Questions about the table below.
1) Report the fifth-last entry, reading row by row.
2) Report the third largest entry.
3) Report the second smallest entry.
4) Report the first entry, reading row by row.
5) Report the third entry on the main diagonal.
6) Report the third-last entry, reading row by row.
7) Report the 5th entry in reading order.
8) Report the smallest entry in the last column.
[[-10 -10 -10 -10 -11 -11 -11 -11 -10 -10 -11]
 [ 10  11  10  11  13  13  15  12  13  10  14]
 [  7   8   8   6   8   8  10   9   8   6   9]
 [ -8  -8  -9  -8  -8  -8  -9  -8  -8  -8  -8]
 [ -9 -10  -6  -8 -12 -12 -10 -10  -9  -6 -14]
 [-10 -10  -9 -11 -13 -13 -13 -10 -12 -11 -14]
 [-10 -11 -10 -11 -11 -11 -12 -11 -11 -11 -12]
 [-10 -10  -9 -10 -11 -11 -11 -11 -10  -9 -12]
 [  8   9   9  10  11  11  12   9  11  10  11]
 [ 60  43  66 -71 -46 -74 -20  71 -13 -54 -43]
 [  7   7   7   6   7   7   9   8   7   6   8]]
1) 9
2) 60
3) -71
4) -10
5) 8
6) 7
7) -11
8) -43

Read these off the table that follows. Indices start at 1.
1) Which number is the entry in row 1 and column 1?
2) Which number is the maximum?
3) Which number is the entry in row 1 and column 2?
4) Which number is the entry just right of -15?
5) Which number is the entry in the top-right corner?
[[-14 -15  30 -58  21 -53]
 [ 60 -24   4  19  16 -80]]
1) -14
2) 60
3) -15
4) 30
5) -53

a =
[[-35  39 -22  38 -38  12  13 -24 -17  -5  -1  59]
 [-21  30 -44  34 -25  17  13   3  10   3  -2  70]
 [-15  36 -42  29 -27  14  10   2   9   8  -6  69]
 [-31  39 -26  34 -34  10  15 -20 -17  -5  14  59]
 [ 65 -18  76  20 -12  55 -16   3  32  -1 -29 -10]
 [ 23 -18  79 -11 -48  44 -42  -2  48  -5 -44  -6]
 [ 15 -17  77  -4 -42  43 -41 -12  48   8 -34 -20]
 [-22  31 -43  34 -28  17  11   1  10   3  -3  70]
 [ 15 -18  77  -4 -42  43 -41 -11  48 -10 -34 -19]
 [-21  30 -44  34 -25  17  14   3  10 -10  -2  70]
 [-15  35 -44  28 -25  14   8   2   8  -4  -6  70]
 [-34  40 -22  38 -36  10  14 -27 -16   6   0  59]
 [-15  36 -42  29 -27  14  10   2   9  14  -6  69]]
Rows and columns are numbered from 1.
The entry in the top-right corner -> 59
Which number is the entry at row 1, column 1?
A: -35
Which number is the entry at row 3, column 1?
A: -15
The entry in row 2 and column 2: 30
Which number is the entry at row 2, column 1?
A: -21
The entry directly below the smallest entry is -42
The entry directly below -24 is 3
The bottom entry of the column that holds the smallest entry is -27
The entry in the bottom-right corner: 69
Which number is the entry in row 1 and column 3?
A: -22
Which number is the entry in row 1 and column 2?
A: 39
Which number is the entry at row 2, column 3?
A: -44
The entry in the bottom-left corner is -15
The entry just left of the largest entry: -18
The top entry of the column that holds the smallest entry is -38
The entry just right of -29 -> -10
Which number is the entry just left of the smallest entry?
A: -11
Which number is the entry directly below 0?
A: -6
The maximum -> 79
The entry just right of the smallest entry: 44

data =
array([[57, 57, 56, 56],
       [64, 64, 65, 65],
       [62, 62, 62, 62],
       [49, 87, 21, 64],
       [64, 64, 64, 65],
       [61, 61, 61, 61],
       [57, 57, 57, 57],
       [42, 59, 38, 59],
       [67, 34, 92, 56],
       [65, 65, 66, 66],
       [58, 57, 58, 57],
       [65, 65, 65, 65],
       [79, 93, 62, 60],
       [57, 58, 57, 57],
       [57, 57, 57, 56]])
Find the entry in the top-left corner.
A: 57
Find the third-last entry, reading row by row.
A: 57
Find the top entry of the column that holds the largest entry.
A: 57
Find the last entry in the row that holds the largest entry.
A: 60
The second largest entry -> 92
Find the last entry, reading row by row.
A: 56
The largest entry in the last column is 66
The entry directly below 79 is 57
Find the entry just left of the largest entry.
A: 79
Find the first entry of the smallest entry's row.
A: 49
The bottom-left entry is 57
Find the third largest entry.
A: 87
Find the entry directly below the smallest entry.
A: 64
The third entry on the diagonal from the top-right corner is 62
The entry just right of the largest entry is 62
The top-right entry -> 56
The entry directly below the largest entry -> 58
Find the third entry in reading order.
A: 56
The 5th entry from the end, reading row by row -> 57
The entry directly above 42 is 57
The fifth entry, reading row by row is 64
Find the last entry of the smallest entry's row.
A: 64
Find the second smallest entry.
A: 34
Find the 2nd-last entry, reading row by row.
A: 57
The smallest entry in the first column -> 42
The entry just right of 87 -> 21
